Named turns come first, each shown by rows before and after it. Which turns, in which order, take the first row of each pair that follows to the second? Write the first one first, as in the answered first pair.
turn T:
[ 10 -11  -5  14   2   2  -3   5 -24 -14  10   6  10  13   5  11  -9   8
   2   5  -4  -2   1  -4  12 -10  -2] => [  0  -4   2  13  -1   0  15   9 -10 -15   4  12  14   3  10  14 -15   3
  -3   0  -9  -4   0  14  13 -17   4]
[ -4  18  13 -18   4  -7 -19  -1   1   8  15  27   1 -33  17 -14  46   3
  14  -9  18  29 -21 -14   8 -13  12] => [-14  20  22 -40 -21  -9  -4   4  24  11 -20  15  -8 -43   4 -13  13  -1
 -30  -8  15 -11   6   7  -5  -4  14]
[  7  -6   4  -9   1 -14 -28  16 -24  26 -13   2   5  -2  20  11   0   7
  12   4  25  -5  -4 -16   3  11  -3] => [ -3   3  12   1   1 -18  -1  23  -8  14 -10  20  14 -13  35   6  14  -2
  17  -8  15  17 -15   2  13  -3   8]
turn N:
[  9  14   7 -12  -4  -6   0 -11  13  19  -4  -4   3 -20   0  -8  16  -1
  -3   4   4  -3   6  -1 -13  14  -3] => [  2   5   7 -12 -16  -5  -5   4  11  28  -8  -2  -8 -11  10   1   1  11
  -8  -1  10  -7   7   3 -14  14  -7]
[-14 -18   7 -12   7 -31 -27  32   9  22 -34  -8 -29  -5  14   3 -18  22
 -13 -12  -5  14   6  11  15  -2  11] => [-10   5  18   8  24 -32   6   0  35  -4 -21  -7  -8 -20   4 -13  -6   2
 -10 -18 -29  20   3  23  15  -7  32]
[  3   2 -19  -3   7  -1  -4  -2 -14  -7  -7  -6  -8  10   1  10 -11  -2
  -5  22  -6 -19  12  -1 -15  10   0] => [  5   4 -16   2  10  -5   6  -4  -7 -12  -7   2  -6   9   4   6 -16  -1
  -3  21  -5 -18  10   6 -17   5   3]
[ -1   9 -23  36 -11 -14 -15 -14   6 -21  34 -10   4  20 -15  -6 -17  20
  11   0 -20 -30 -12 -16   7   2  -9] => [  3   7 -26  28  -9 -11 -23 -10   0 -14  36 -11   2  21 -15  -2 -16  21
  11   1 -15 -29 -11 -18   9   7 -13]
turn Q:
[-18  -3   0   6  -5   1  11  13   8   2 -23   1  -3   9  14 -11 -29  23
  -4 -22  -2   2  14  24   4 -17  -8] => [ -4  -7   5   8   5  10 -30   2  -1  21 -12   0  -2  -4   9 -18  -1  27
  19 -20  18  12   0 -19   6  -6 -14]
[  1  14  25 -11 -15   7  -9  16  21  13   6   3   8 -19  -4 -21  -4  -3
  -1 -15  20  13 -13  -5   3   1  -4] => [  2  18  28  -8 -10   6  11   5  17   1  10  -1  15 -18 -13 -29   0 -14
  -8 -17   8  18  -4   3   0   5   0]
[ 14  13 -13  -5   3 -10 -22 -18  13 -11   7 -15 -10  20 -16   1 -28  10
  -1  23  -8 -39   3  -6  -6  -4  -9] => [ 19  15 -11  -2  10  -9 -28 -23  14  -6   9 -17  -3  17 -19   0 -21   8
   4  24  -7 -37   1 -14  -6  -3 -12]
Pairs:
Each pair is two turns apart.
[ -5  -1 -13  18  -6  -6  10  -1  25  -8  -2  -1 -11   1   0   4 -57   9
 -10  11  -8 -44   9  13  -7 -24   8] => [ -4   8 -10  41   8  -5  24  -3  25 -25  26  20   4  -2  16  -4 -19   5
  23   1 -17  -2 -18  15  10 -44  15] : T, T
[-30   5  -9  -4  -3   8  35  -1 -23  -9 -19   5   1  31  -2  19   2 -14
 -20  -5  -8   6  10  24  -8   0  -4] => [-25  -2  -4  -2  -8   9   1  22 -22  15 -17  24  -3  21  23  18  15   2
   3  -8  17  22 -24   6  -4 -14  -6] : Q, T
[ -4   2  10 -11  -8  -7  -2   6 -16   1  -3  -4   4 -18 -11   7  13   5
   4   2  18   1  -2 -13   0  11 -10] => [  0   3   6  -5  -3  -6  13  -1 -24  -8  -3  -7   4 -12 -18   9  11   2
  -2   3   3   1   8  -7  -3  13 -10] : Q, T
[ 17   5 -13  10  28   3 -20 -17  15 -18  16 -12   9 -23  -2 -14   7  24
  14  12 -22 -38   4 -25  10  29  20] => [ -8   0  -8  12   7  -3  14  15  40 -25   1   7   3 -19  25  -6 -22  26
   0   0 -30 -40  -2  18  16   1  27] : T, Q
[ -7   3 -22  26   4  -4  31   2   4 -19  31  14  14  36  -1   4  -7 -15
   4  -8 -22  15 -28   6   2 -35  -9] => [  8  -7 -21  -3  -8   3 -40  19   6  29   5  -4  -1  20  -7   7 -23   4
  -3   8  22 -21 -27 -34 -18 -20 -26] : T, Q
[ -2  19  -2   5   6  -6  -9  16  18  -5  -1  15 -19  13  -5  -4   9  10
   0  -7  -4   9   3  14  14 -21   3] => [  9  19  -7  -4  13  -2 -28   8  11   7  -2  -1 -18   6 -15  -6  13  11
  -1   0   5   2   6  -7   8  -4  -3] : T, Q
[  1   3 -11   3  12  -2  21 -27  -6 -19   3 -15  13   3 -28  -1   0 -12
 -10   0 -20  -5  20   0   0  17   7] => [ -2   9  -7  10   6  -4  27 -19  20 -18   0 -10  11  -2 -13  -7 -20  -6
  -7   3 -25 -13  13  14  -3  -1  18] : Q, N
[ 24  17   7  15  15   6  -3 -20  23  -5  16   8  18 -30 -10 -20  12  -4
   5  -2  -4  -1  -9  -3  -7  -8  17] => [ 29   7  -3  12  14  11 -26 -21  13   0  12  -4  14 -27 -22 -19   6  -1
   1   7   1 -14   0 -19 -10   0  11] : T, T
[ 23   5   6  17  22  -5  22 -37  34 -19   8  -5  22 -25 -11 -17 -10 -18
  -2   9 -17 -12  12  14  -4  -2  17] => [ 12   3  16  13  25  -3  10 -23  14  -7  16  14  24 -31  11 -16  33 -14
  24  -3   2  33 -15  -5   7   0   3] : N, T
[  0 -24   0   9  20  -8 -12   7 -48  12  -4   7 -10  35  -4   9   6  15
  18   0   5  28 -13 -10  -2  -1 -19] => [ -7 -11  22   6   4 -11  -1  26 -10  23 -17  26 -10   6  20   4   5   9
  18  -9  14  41 -31   8   5 -18 -10] : T, Q
[ -2 -11  16  -1   1   7   6  -9   8  -3  11  14  11  -6 -13  -1  28 -16
  -1   9   7  -2  -6   3   9   7   0] => [ -8 -19  14  -2 -13   7  -7  10  14  10   3  19  -1  -4   5   4  12  -7
  -2  10  19 -14 -11   7   7  -6  -7] : Q, Q
[-20   3  10 -18 -15  -7   7  18 -14   5  -9  17 -12   4  13   6   5  -6
  -6 -16  13  17  -7  22   6   7 -11] => [-12   6  14 -27 -10  -5  -1  16  -4  13 -19  10 -17  -9   6  -2  10 -12
 -14 -15  14  14  -3  13   4  16 -10] : Q, T
[ 24 -11  14   8   4   7 -27 -11   5  -5   5 -25   5  -7  26 -24  15   3
  26   2 -22   5 -30  -8  -5  -3  -4] => [ 12  -9  26  -1 -11   2 -14  -1  29   0 -12 -20   1 -20  32 -25  -2   0
   5  -2 -24  -8 -24  12  -5  -7   0] : T, Q
[  4  12   8  -5 -15 -20   2  -4  41  -1  19  -2   9 -30  -2 -11   0  -3
   6  -8  -7 -28 -17  -8   7 -15  12] => [ 12   4  -3   5  -4 -20 -17 -13  22  -1  31  -4   8 -21  -3  -9  10   1
  25  -5  -3 -18 -26 -28  10  -7   7] : T, T
[  1  -5 -16   4  -6   6  -7  -5  14  -3 -12 -15  -2   0  -5  -3 -43   5
 -12  15  -2 -37  15  -1 -16  -4   5] => [ -8   8  -4  24   4   0  27  -6  29 -19   8   5  10 -13  17  -9 -16  -8
  10  -3 -17   3  -8  22   1 -25  15] : T, T
[ 19  13  15  -6  -1   3  -8 -20  25   3   6 -16   7 -26 -16 -14  -8  -8
  -5   8 -15 -17   4  -5  -4   0   6] => [  9  -9   0  -9 -14   3 -40  11  -5  24  -1 -11  -9  -1   0  -2 -18  12
   4   7   3 -18  -7 -15  -5  -5 -15] : T, N
[ -4  -6  20   5 -24  28   1 -24  15   1  -1  -1   3  -8  15  -6  19 -23
 -12  -2 -12   2 -10 -29 -14   0   9] => [ -8 -15  17  -1 -27  27  -6  -8   5   4  -2   9  -2  -1  26   2  18 -17
 -11  -5  -2  12 -18 -31 -10  -8  -2] : N, T
